One turning vector, and how many steps it has turned:
The counts run from 0 to 147.
[123 185 129 142 105 159 168 125 102 125 167 167 111 169 132 114 101 124
 107 163 109 161 145 122 193  95  78 110 111 115 138  67 112 142 115 148
 165 110 164 102 139 143 129 125 142 142 105 164 146  92 109 109 138 116
 153 156 158 141 196 116 102 107 143 135 135 123 102 113 159  74 123 134
 141 129 141 171  78 114 120 123 105 144 131 127 129 143 121  99]
101
[133 156 138 150 110 154 183  96 131 126 160 140 158 162 139 147 113  91
  91 164 117 171 156  95 122 133 122 106 126 156 120  95 123 138 149 116
 147 133 162 126 139  87 154 114 150 128 111 145 148 134 124 120 121 130
 142 129 153 133 161 137 136 125 114 164 120 138 117 146 146  50 124 124
 119 124 121 184  49 151 117  80 126 130 159 127 165 195  71 125]
90
[126 159 155 134 100 147 173 132 105 141 169 165 111 139  92 208 104 110
  79 126 127 137 141  87 146 110 106 105 136 118 111 111 141 129 140 139
  95 157 163  97 132 117 120 115  96 167 120 169 148 112  96  81 120 127
 159 129 112 139 188 102 137 125 116 114  97 134  98 101 147 108 115 167
 148 140 161 168  85 112 116 103 130 129 141 128 151 193 108 144]
76
[ 96 186 120 130 124 142 167 124 104 129 180 141 156 178 119 127  95 108
 132 128 129 137 126 116 165  93 129 103 106 120 118 116 145  99 160 127
 124 116 188  63 104 140  95  98 120 124  98 203 137 121  96 102 115 149
 163 170 135 141 140 142 100 144 112 114 140 102 102 104 126 136 113 149
 152 126 146 175  55 139 148 125 142 152 139 127 129 161 110 133]
39
[101 167 111 133 155 155 173 111 113 115 160 129 159 163 149 104 121 105
  83 159 126 186 155 108 150  93 148 139  89 139 137  75 130 125 164 144
 138 123 162 104 125 122 149 104 136 124 102 131 135 107  88 117 118 123
 131 130 131 162 146 148 128 132 127 128 121 107  86 147 157  64 116 137
 115 107 149 184  43 142 118 116  99 131 127 144 132 180 118 118]
95
[103 172 142 128  93 178 163 105 122 128 170 117 145 145 117 144 108  88
 126 128 118 163 169 114 141 126 142 105 149 151 131 104 121 119 169 149
 126  84 178 122 146  86 108 100 145 112 116 159 178 155 119  86 142 102
 168 170 147 127 179 120 123 123 135 163 101 110 107 116 121 125 114 109
 158 108 114 176  66 149 108 112 128 158 148 117 140 164  91 136]
130
[ 93 182 130 158 101 157 151 124 133 119 160 181 134 159 109 123 116 116
  89 140 118 157 127 111 148 108 109 110 140 129 133  70 153 139 144 141
 116 122 137 119 112 111 123  76 114 151 113 156 140  97 120 100 122  98
 148 137 121 151 210  94 112 114 161 130 109 131 100 140 128  75 117 145
 141 102 133 196  51 126 125 127 100 139 141 120 134 157 127 139]
31
[142 200 128 161  87 170 162 100 126 115 156 183 129 164 112  88 147  91
  91 134  88 153 102 116 162 128  99 123 119 112 128 129 146 118 180  98
 133 163 153 120 102 108 105 120 120 169 125 180 146  87  80  85 142 150
 121 135 144 122 142 117 129 112 140 160 134 140 113 113 118 118 121 168
 164 101 131 177  77 122 111 113 117 119 119 110 125 164 125 129]
112
[ 91 183 141 153  99 152 151 139 124 128 164 187 135 171 116 138 107 118
 109 145 127 142 131 106 151 116  93  96 146 136 127  75 148 144 129 142
 115 128 150 106 124 130 118  84 131 155 109 166 139 103 124 102 122 105
 174 139 112 144 223 101 105 129 141 120 123 131 102 131 136  67 117 144
 155 127 141 189  58 125 132 130 121 151 138 137 138 174 108 130]
33
[140 186 119 156  99 166 162  97 123 131 160 162 123 168 108  93 130  90
  94 144  88 159  98 129 173 112 113 132 109 103 122 110 142  96 185 100
 138 163 155  95  97 121  96 111 123 147 102 191 146 101  82  89 132 161
 132 139 153 121 118 141 122 105 139 148 139 130 104 111 122 126 129 173
 157 104 150 173  86 122 125 107 118 123 128  98 128 165 123 129]
110
[145 204 132 162  79 172 155 108 126 114 154 192 133 155 121  98 151 101
  93 135  88 150 111 109 159 137  97 119 122 119 127 128 146 127 175  96
 123 162 143 120 107 100 103 120 127 183 139 163 140  85  92  88 137 142
 126 134 135 122 156 107 128 109 144 167 133 145 114 112 124 115 120 164
 167 105 127 180  78 120 116 117 124 119 120 121 137 166 124 135]
113
[115 164 156 132  90 160 171 126 107 132 164 155 102 133  96 186 111  97
  76 116 123 142 148  97 152 126 121 102 131 117 136 103 145 135 158 145
  94 138 166 113 127 115 117 111  88 178 139 165 141 108  91  79 114 114
 143 123 124 147 194  89 141 122 140 126  83 121  93 106 134 118 109 171
 163 123 158 175  88 106 105 107 115 131 133 120 140 181 114 140]
74
[123 157 135 141 140 158 170 113 117 120 154 135 171 166 153 124 116  84
  92 168 119 178 164  97 129 135 142 116 115 161 126  88 124 140 154 123
 141 132 165 114 140  99 154 106 151 128 104 131 143 123 112 124 117 129
 146 120 140 140 149 149 139 142 119 150 123 123  98 150 160  46 119 132
 124 122 146 189  55 150 123  94 115 129 139 143 154 202  81 124]
92
[138 162 141 123 127 152 193 115  82 145 174 145 125 153 106 151 121 102
  71 160 121 154 160 106 150 110 120 141 114 115 119 107 117 119 152 131
 135 175 187 108 135 124 148 148 119 147 105 157 149 105  64  94 105 138
 135 110 126 131 160 143 144 129 111 131 122 126 101 117 156  76 120 159
 126 155 169 142  83 115 101  82 109 132 114 141 132 202  98 129]
9
[111 182 144 133  98 199 149 139  96 105 149 151 108 127 115 135 111  87
  89 117 111 153 145 102 164 138 139 110 111 117 150 109 143 128 171 123
 105 126 164 126 114 112 108  98  90 160 137 161 146  96  87  84 128 113
 122 128 138 142 172  96 158 132 150 141  96 134  73 115 126 136 100 157
 167  97 150 175  85 123  93 111  98 113 109 126 123 172 108 134]
71
[103 176 135 117 133 180 177 129  97  97 183 135 118 131 126 119 111 105
  72 144 115 159 145  90 190  87 145 130 106 132 148 126 109 137 152 152
 116 108 176  97 137 133 130 104 102 161 132 151 127 101  87  78 151 109
 135 145 129 141 150 118 171 151 124 129 114 109 100 111 144 133 111 152
 143 114 155 175  54 135  90 136 120 117 116 151 128 169 102  91]
139
[130 173 131 129 108 154 168 109 116 104 163 131 167 149 142 185 105 102
 103 112 123 148 145  64 133 102 119 103  71 124 127 130 148 103 150 118
 125 100 169  83 111 105 112 118 110 144 121 179 156 112  92 101 138 144
 110 154 153 163 118 112 123 148  83 126 144 131 100 112 151 136 110 143
 134 113 108 175  49 151 124  92 133 113 154 112 160 162 128 147]
83
[140 155 142 124 117 151 203 111  88 145 173 138 120 153 104 155 123  96
  75 156 121 150 161 116 153 115 120 138 117 119 114 100 119 124 163 135
 132 170 185 115 137 119 148 143 119 146 113 157 144 114  65  95  97 132
 135 111 126 132 166 145 139 125 121 134 108 118 100 116 147  83 112 164
 129 154 164 152  85 107  99  75 118 140 121 139 134 199  87 126]
8
[140 162 132 148  88 154 190  76 142 120 168 135 153 154 120 175 118  93
  91 145 113 164 154  86 124 117 114 101 118 135 123 108 131 121 147 124
 142 104 166 117 134  81 136 114 128 141 122 159 160 136 117 109 130 130
 118 153 166 148 151 119 119 115 106 159 116 136 124 135 132  91 123 117
 121 113  88 182  46 144 117  74 122 129 176 100 165 159  98 145]
87
[ 97 186 127 128 130 134 163 135 100 131 172 144 159 176 124 133  90 109
 134 123 132 139 125 117 161 101 127 102 108 123 119 106 149 106 152 134
 121 117 184  60  96 139 100  95 127 128  94 197 135 121 103 103 117 142
 174 161 128 146 149 143 101 155 111 110 140 103  99 106 133 124 119 150
 158 133 154 178  60 134 149 130 142 150 140 131 135 167 113 133]
38
[ 95 178 132 128 128 140 156 143 104 136 169 156 162 182 133 138  86 113
 139 128 137 141 132 118 159 108 118  99 110 132 122  97 148 118 146 129
 115 123 181  64 107 141 100  92 134 132  96 190 133 119 108 104 113 141
 182 156 121 144 166 134  98 156 117 111 139 107  90 109 142 107 109 154
 164 135 163 181  61 132 153 127 144 156 138 139 137 180 109 129]
37
[105 165 120 134 156 149 169 112 110 117 152 127 164 164 154 104 115  99
  91 162 128 181 157 108 141 109 154 136  92 151 134  77 133 129 167 132
 132 134 162 104 126 110 151 104 141 120 102 131 134 114  95 116 114 126
 138 123 133 158 142 145 133 142 125 134 123 108  88 149 162  54 115 138
 120 114 155 182  43 146 120 112 102 127 130 147 140 184 103 118]
94
[132 177 120 146 149 142 186  89 130 126 172 133 160 154 122 119 154 110
  77 145 113 167 146 108 145  91 132 164 121 145 116 124 121 119 182 134
 117 164 151  97 134  87 138 123 143 138 113 124 168 109  76  71 145 140
 147 141 109 138 132 158 134 118 110 147 129  93 121 107 159  98 134 152
 119 132 165 151  43 122 101 128 138 147 127 141 123 192 120 124]
52
[131 186 114 154 145 160 169  99 127 115 173 146 155 151 120 113 151 126
  83 154 107 167 145  99 158  83 112 163 112 138 124 130 117 117 159 128
 126 152 141 104 134  93 134 121 141 141 105 124 193  88  74  79 166 119
 135 158 117 146 140 149 131 125 107 142 137 109 124 112 164 102 131 139
 107 129 159 145  40 122  97 136 121 142 114 146 124 178 142 119]
54
[ 96 181 111 136 129 160 178 107 112 115 173 149 130 163 125 100 112 130
  79 158 118 175 148 116 176  75 113 134  99 113 147  70 123 123 139 157
 153 113 154 107 131 133 145 112 123 132  99 149 142  92  92 111 133 102
 122 150 142 165 177 125 116 107 143 116 126 105  95 138 152  75 122 139
 117 110 136 174  47 117 116 123  86 141 132 129 123 145 138 115]
98
[112 178 124 156 130 150 148 111 122 131 162 162 181 161 114 155 126 120
 111 128 123 146 139  89 116  99 101 136 126 141 107 116 154 108 153 113
 104 149 145  86 112  87 104 100 144 120  81 159 206 107  86  75 146 125
 159 164  98 140 161 130 104 140 100 119 145 127 117 103 153 110 123 135
 127 127 146 149  45 138 124 129 127 157 122 137 131 186 151 160]
122
[147 201 147 159  93 142 162 121 133 124 152 183 148 160 141 133 152  97
  93 114 114 145 144 108 144 152 104 116 132 137 122 109 159 148 178 119
  97 155 136 116 120  88 104 117 137 190 152 142 151  92  91  80 139 137
 155 125 111 133 173 113 111 115 139 172 109 120 110  98 148 102 111 160
 174 115 144 180  72 106 118 123 137 145 127 140 143 180 120 138]
116
[140 175 131 121 123 157 178 122  79 120 166 151 148 145 148 136 117 117
  74 144 119 154 158  72 157  95 107 141  78 109 134 115 124 127 139 122
 140 156 181  90 128 125 134 157 121 149 110 157 149  77  51  93 131 143
 122 119 131 142 142 133 138 144 102 122 147 140  94 107 178  99 110 154
 131 136 155 145  83 127 108 100 111 112 104 144 132 177 135 128]
12
[102 192 113 134 115 147 172 111 112 124 186 141 158 179 114 120 102 109
 129 121 121 139 117 114 166  88 125 109 105 116 122 122 145  95 162 126
 131 111 186  72  99 132  99 101 114 126 101 205 136 120  93 101 115 142
 149 176 143 145 134 136 105 140 109 118 144 108 117 111 120 136 120 146
 150 124 134 173  52 141 138 119 141 156 143 117 127 155 113 139]
40
[127 179 139 128 103 193 181 114  98 110 163 128 118 156 121 141 121  82
 111 137 115 165 169 130 170 158 131  97 109 118 150 114 133 121 165 125
 147 100 181 137 131 111 134 125 107 152 136 171 140 119  94 126 104 114
 109 146 165 151 165 129 140 134 134 162 107 113  89 114 115 119 103 136
 152 116 118 169  70 105 103  77 113 144 133 142 129 179  73 110]
3
[128 181 130 131 109 205 172 116  95  97 160 128 124 159 120 136 117  85
 116 139 110 161 162 125 171 154 127  94 103 118 154 120 134 120 157 113
 153  92 181 131 124 110 134 120 110 141 127 176 147 115  95 122 112 108
 100 152 172 155 159 127 145 141 132 157 119 122  88 116 117 125 105 131
 146 119 110 166  67 118 105  85 115 140 131 142 128 176  75 108]
2
[117 178 132 157 127 128 159 114 131 144 158 162 173 163 122 162 137 113
 100 117 131 151 142 103 119 114 105 139 138 137 104 104 156 112 172 125
  85 159 141  84 115  91 107 106 143 147 108 143 188 107  88  74 143 138
 167 149  88 142 169 132 101 128 114 130 123 110 110 101 150 105 119 149
 141 128 160 156  60 118 129 129 139 157 133 132 139 195 139 158]
120
[137 171 145 123 108 170 199 109  99 130 166 124 114 154 117 153 125  82
  91 140 118 156 174 130 163 144 134 112 120 117 134  99 125 127 178 138
 141 124 183 130 141 113 146 132 114 154 135 162 137 124  87 113  94 120
 124 127 152 147 175 133 138 119 138 159  92 109  92 111 127 102 110 157
 152 133 131 167  79  97  98  74 115 145 134 138 133 184  75 118]
5
[134 185 145 155 115 126 165 111 128 137 146 169 157 158 134 155 149 108
  99 108 130 144 148 106 128 136 111 126 131 143 111 103 163 130 180 130
  78 154 141 101 124  86 107 113 145 170 136 136 167 106  93  70 139 139
 171 133  97 143 179 123 100 124 130 155 106 101 108  92 157 100 119 156
 163 126 156 174  73 104 130 128 141 153 134 137 148 194 133 151]
118
[138 156 146 140 103 149 188 111 116 127 185 144  86 145 106 196  98 119
  87 147 112 154 137  98 189  91  89 108 115 122 120 113 114 132 118 153
 133 122 160  85 146 130 135 119 112 167 126 158 147 112 112  79 165 122
 154 167 148 134 160 120 135 114 116 132 114 104 113  95 160 121 137 156
 134 137 156 162  70  92 108 117 136 134 159 132 149 178 111  95]
144
[ 92 175 110 131 143 157 175 108 111 111 174 134 141 161 135  99 120 123
  76 161 121 182 148 113 165  77 127 137  94 122 143  69 127 125 152 150
 149 114 156 105 128 130 151 105 125 126  99 140 145  93  88 113 124 106
 122 143 141 170 167 132 118 118 137 116 127 108  92 138 152  76 117 139
 115 112 145 177  45 123 117 122  84 134 125 129 123 152 136 114]
97
[143 180 139 140 119 131 193  98 124 128 171 135 155 165 140 123 151  92
  95 137 117 162 156 115 149 132 138 137 128 156 116 130 115 135 190 134
 116 152 168 108 139  91 131 136 155 163 143 139 149 134  95  86 132 151
 162 136 125 124 136 152 132 124 117 179 107  90 126 106 146  99 124 145
 149 135 155 175  67 122 115 120 159 152 141 150 139 193  78 116]
49
[141 157 136 156 100 154 183  86 137 119 164 140 153 156 128 160 118  94
  90 160 112 171 152  93 118 132 114 103 128 154 123 102 126 133 150 121
 142 124 159 127 139  82 148 117 144 136 117 152 155 136 121 126 124 130
 135 137 155 140 161 130 131 122 112 166 120 141 123 142 141  60 124 123
 121 118 105 185  46 145 122  71 123 132 166 117 164 182  78 132]
89
